0: tensor([ 0.6,  0.3,  1.0, -0.1,  0.4,  0.9, -0.5,  1.5,  0.3,  0.9, -0.5,
         0.3,  0.1, -1.3,  1.3, -0.5])
1: tensor([ 0.6, -0.2,  0.9,  0.5, -0.1,  0.2, -0.2,  1.4, -0.1,  0.9, -0.5,
         0.0,  0.1, -0.6,  1.1, -1.1])
2: tensor([-1.0, -0.5, -0.1, -0.2,  0.6,  1.0,  0.5, -1.5,  0.8,  0.7,  0.4,
         0.0,  1.3, -1.6, -0.1,  0.6])
3: tensor([-1.1,  1.3, -1.4, -0.7, -0.3,  1.0,  0.9, -1.7,  0.0,  0.1,  1.0,
         0.0,  0.9, -0.7, -0.8,  1.2])
4: tensor([-2.0,  1.0, -0.4, -1.6, -0.9, -0.5,  1.4, -2.3,  0.2, -1.7,  0.4,
         0.7,  1.0, -0.2, -1.0,  0.1])
5: tensor([-1.5,  1.4, -0.4, -0.8, -1.9,  0.2,  1.0, -2.0,  0.2, -2.2, -0.4,
         0.2,  1.0, -0.1, -0.8,  1.0])
6: tensor([ 1.1, -0.8,  1.4, -0.5, -0.1,  1.0, -0.4,  2.0,  0.0, -0.1, -0.3,
        -0.4,  0.6, -1.1,  1.4, -1.2])
7: tensor([ 0.6, -0.1, -1.5,  0.5,  0.1, -0.2,  0.9,  0.1, -1.7,  0.9,  1.2,
         0.5, -0.1,  0.9, -1.0,  1.2])
8: tensor([ 0.2,  0.6, -0.1,  0.5,  0.7,  0.9,  0.5, -0.1,  0.3,  0.0,  0.3,
        -0.5,  0.5, -1.2, -0.3,  1.0])
9: tensor([ 2.6,  0.7, -1.5, -0.4, -4.4,  0.2, -4.4,  1.0,  1.1, -1.1, -2.0,
        -1.2, -1.8,  2.1, -1.3, -0.7])
10: tensor([ 0.6, -0.4,  0.0,  0.3, -0.3, -0.4,  0.0,  1.5,  0.3,  1.1, -0.2,
        -0.3, -0.6, -0.3,  0.8,  0.3])
11: tensor([-0.9, -0.2,  0.1, -0.7,  0.9, -0.1, -0.6, -0.7,  0.2,  0.3, -0.3,
         0.2,  0.1, -0.4,  0.3,  0.6])
12: tensor([ 0.0,  0.4, -0.7,  0.1,  0.3,  0.7, -0.2, -0.9, -0.3,  0.1,  0.0,
        -0.2,  0.6, -1.6, -0.6,  0.9])
13: tensor([ 0.0,  0.1, -0.3,  0.7,  1.4,  0.2,  1.2, -0.3, -0.4,  0.4,  0.9,
         1.3,  0.0,  0.5, -0.9, -0.1])
14: tensor([ 0.8,  0.0,  1.2, -0.9, -0.4,  1.6, -0.4,  2.5,  0.7,  0.2, -0.2,
         0.0,  1.2, -1.6,  2.1, -0.6])
15: tensor([-0.4, -0.8,  0.7,  0.3, -0.6,  0.9, -0.7, -1.5, -0.1, -0.7,  0.0,
        -0.9, -0.2, -1.0,  1.5, -0.4])
16: tensor([-0.3,  0.6, -0.1, -0.8,  0.4,  1.0,  0.2, -0.7,  0.6, -0.8, -0.2,
        -0.6,  0.7, -1.4, -0.2,  1.0])
17: tensor([-1.2, -1.6, -0.5, -0.2,  0.9, -1.0, -1.6, -2.1, -0.1, -0.6, -1.6,
        -2.9,  0.1, -1.8,  0.5,  1.6])
18: tensor([ 1.2,  0.8, -1.1,  0.9, -0.1, -0.2, -0.3,  0.5,  0.7, -0.3, -0.8,
         0.5, -0.2, -0.9, -1.2, -0.4])
19: tensor([ 1.0, -0.5,  0.1,  0.2,  0.4,  0.3, -0.3,  1.7, -0.8,  0.4,  0.1,
         0.4, -0.1, -0.8,  0.4, -0.5])
20: tensor([-1.0, -0.2,  0.9, -0.9, -0.4,  0.2, -0.3, -1.6, -0.9,  0.1,  1.4,
         0.2, -1.0,  0.3, -0.1, -0.5])
21: tensor([-0.8,  0.5, -0.9,  4.8,  2.6, -0.9,  1.9, -2.3, -1.3, -0.9,  2.3,
         0.2,  1.0, -0.8, -0.8, -2.9])
22: tensor([-2.2, -0.4,  0.8, -0.9, -0.3, -0.7,  1.4, -2.1,  1.8, -0.3, -0.4,
        -1.4,  0.6,  0.5, -0.2,  0.2])
23: tensor([ 0.4, -0.8, -1.0, -0.1,  0.1, -1.4,  0.5,  0.9, -0.8,  1.3,  0.9,
        -0.4, -1.2,  1.0, -0.1,  1.0])
24: tensor([-0.3,  0.2,  0.0,  0.8,  0.2,  0.1,  0.8, -0.6, -0.2, -0.2,  0.2,
         0.5,  0.0, -0.1, -0.4, -0.2])
25: tensor([-2.1,  0.0, -1.0, -1.4, -0.8, -0.6,  0.8, -2.3, -0.6,  0.0,  1.4,
        -0.3,  0.0, -0.2, -0.6,  0.2])
26: tensor([ 0.8, -0.1,  1.2, -0.5,  0.6,  1.9, -0.2,  2.0,  0.0,  0.1, -0.7,
        -0.1,  0.6, -1.3,  1.6, -0.2])
27: tensor([ 0.8,  0.5,  0.3, -0.4, -0.5,  1.2, -0.7,  0.4,  0.3,  0.2, -0.4,
        -0.4, -0.3, -0.8,  0.2, -0.2])
28: tensor([ 0.4, -0.1, -0.3,  0.1,  1.0,  1.1,  0.4,  1.0, -0.2,  0.2, -0.1,
         0.6, -0.5,  0.2, -0.3,  0.4])
29: tensor([-0.3, -2.3,  0.8,  0.2, -0.6, -1.0,  0.1,  4.5,  1.2,  5.9, -2.8,
        -1.8, -0.9,  2.9,  1.1, -0.4])
30: tensor([-0.2, -0.4, -0.4,  0.6, -0.3, -0.3,  1.1, -0.3, -0.6,  0.4,  0.6,
         0.7, -0.2,  0.0,  0.2,  0.6])
31: tensor([ 0.2,  0.6, -0.1, -0.1,  0.7,  0.0,  0.3, -1.1, -0.1, -0.6, -0.2,
        -0.4, -0.2, -0.9, -1.0,  0.6])
32: tensor([-1.0, -0.6,  1.2, -0.5,  0.7,  0.5, -0.2, -0.9,  0.5, -0.9,  0.1,
         0.1,  0.9, -0.2,  0.9,  0.7])
33: tensor([-1.8, -0.7,  1.5, -1.3, -0.4, -1.1,  0.7, -1.9,  0.5, -1.3,  0.7,
         0.0,  0.4,  2.2,  0.2, -0.4])

tensor([-1.4, -1.6,  1.4, -2.0, -0.6, -1.4,  2.3, -2.8, -1.4, -1.4,  2.3,
        -0.6, -1.2,  2.5, -2.4, -0.1]) 33 25
tensor([-0.8,  0.8,  0.2, -0.9, -0.3,  0.6,  0.6, -1.0,  0.9, -0.8,  0.0,
        -0.2,  0.8, -1.0,  0.2,  0.4]) 16 32
tensor([ 3.2,  0.2, -2.9,  1.1, -4.4, -0.2, -3.7,  0.5,  1.5, -3.4, -3.1,
         1.1, -1.2,  1.8, -1.7,  0.4]) 9 18
tensor([-0.3,  0.7,  0.0,  0.2,  0.4,  0.3,  0.7,  0.8,  0.3,  1.5, -0.1,
         1.0,  0.2,  0.3, -0.4,  0.3]) 28 13
tensor([ 0.9, -1.5,  0.9,  0.1,  0.5,  1.0, -0.4,  1.7, -1.4,  0.8, -0.1,
         0.2, -0.1, -1.2,  0.9, -0.6]) 19 1
tensor([-1.2,  0.4, -0.1, -1.2, -1.7,  0.4,  0.4, -0.8, -0.1, -2.0, -0.3,
         0.1,  0.8,  0.0,  0.5,  0.1]) 5 4
tensor([ 0.3,  0.8, -0.2,  2.9,  1.5, -0.7,  1.9, -1.7, -0.7, -0.7,  1.5,
         1.6,  1.0, -0.5,  0.0, -3.1]) 21 13
tensor([-1.6, -0.8,  1.1, -0.5, -0.5, -0.6,  0.6, -1.8,  1.3, -0.3,  0.0,
        -0.9,  0.2,  0.5,  0.3,  0.1]) 22 33
tensor([ 1.0, -1.5, -0.9,  1.3,  0.5, -0.8,  0.0,  2.6, -0.4,  2.1,  0.0,
        -0.7, -0.7,  1.9, -0.7,  0.8]) 23 10
tensor([ 1.0, -1.7, -1.5,  1.0,  0.1, -1.3,  0.8,  2.4, -1.0,  0.9,  0.9,
         0.5, -1.3,  2.6, -1.0,  1.0]) 23 7
tensor([-0.5,  0.6, -0.1,  0.4,  0.6, -0.4,  1.2,  0.1, -0.2,  1.3,  1.1,
         1.3, -0.9,  1.3, -0.5,  0.2]) 13 30
tensor([ 0.8, -0.8, -0.8,  0.9,  0.1, -1.6,  0.8,  3.3,  0.2,  2.1, -0.6,
         0.5, -1.4,  2.2, -1.6,  1.2]) 23 10
tensor([-0.1, -0.5, -0.1,  0.8, -0.3,  0.0,  0.1,  1.0,  0.3, -0.4, -0.2,
        -0.1, -0.7, -0.7, -0.1,  0.4]) 10 28
tensor([-0.9, -0.4,  1.6, -0.9, -0.5, -1.6,  2.0, -1.7, -0.3, -2.2,  1.3,
        -0.2, -0.3,  2.1, -0.4,  0.1]) 33 20
tensor([ 1.5,  0.2,  0.4, -0.1, -1.3,  0.1, -1.8,  1.1,  0.8,  1.1, -0.8,
        -0.8, -0.8, -0.3, -0.9, -0.7]) 27 10
tensor([ 3.6, -0.3, -0.3,  1.4,  2.3,  2.0, -1.0,  1.0, -0.9, -0.5, -1.7,
        -0.6,  1.2, -1.3,  2.3,  0.0]) 26 0
tensor([ 0.2,  1.4,  2.4, -2.9, -0.8, -0.3, -4.3,  0.0, -1.2, -1.0, -0.8,
        -0.7, -0.3,  0.7,  0.0, -0.6]) 27 20
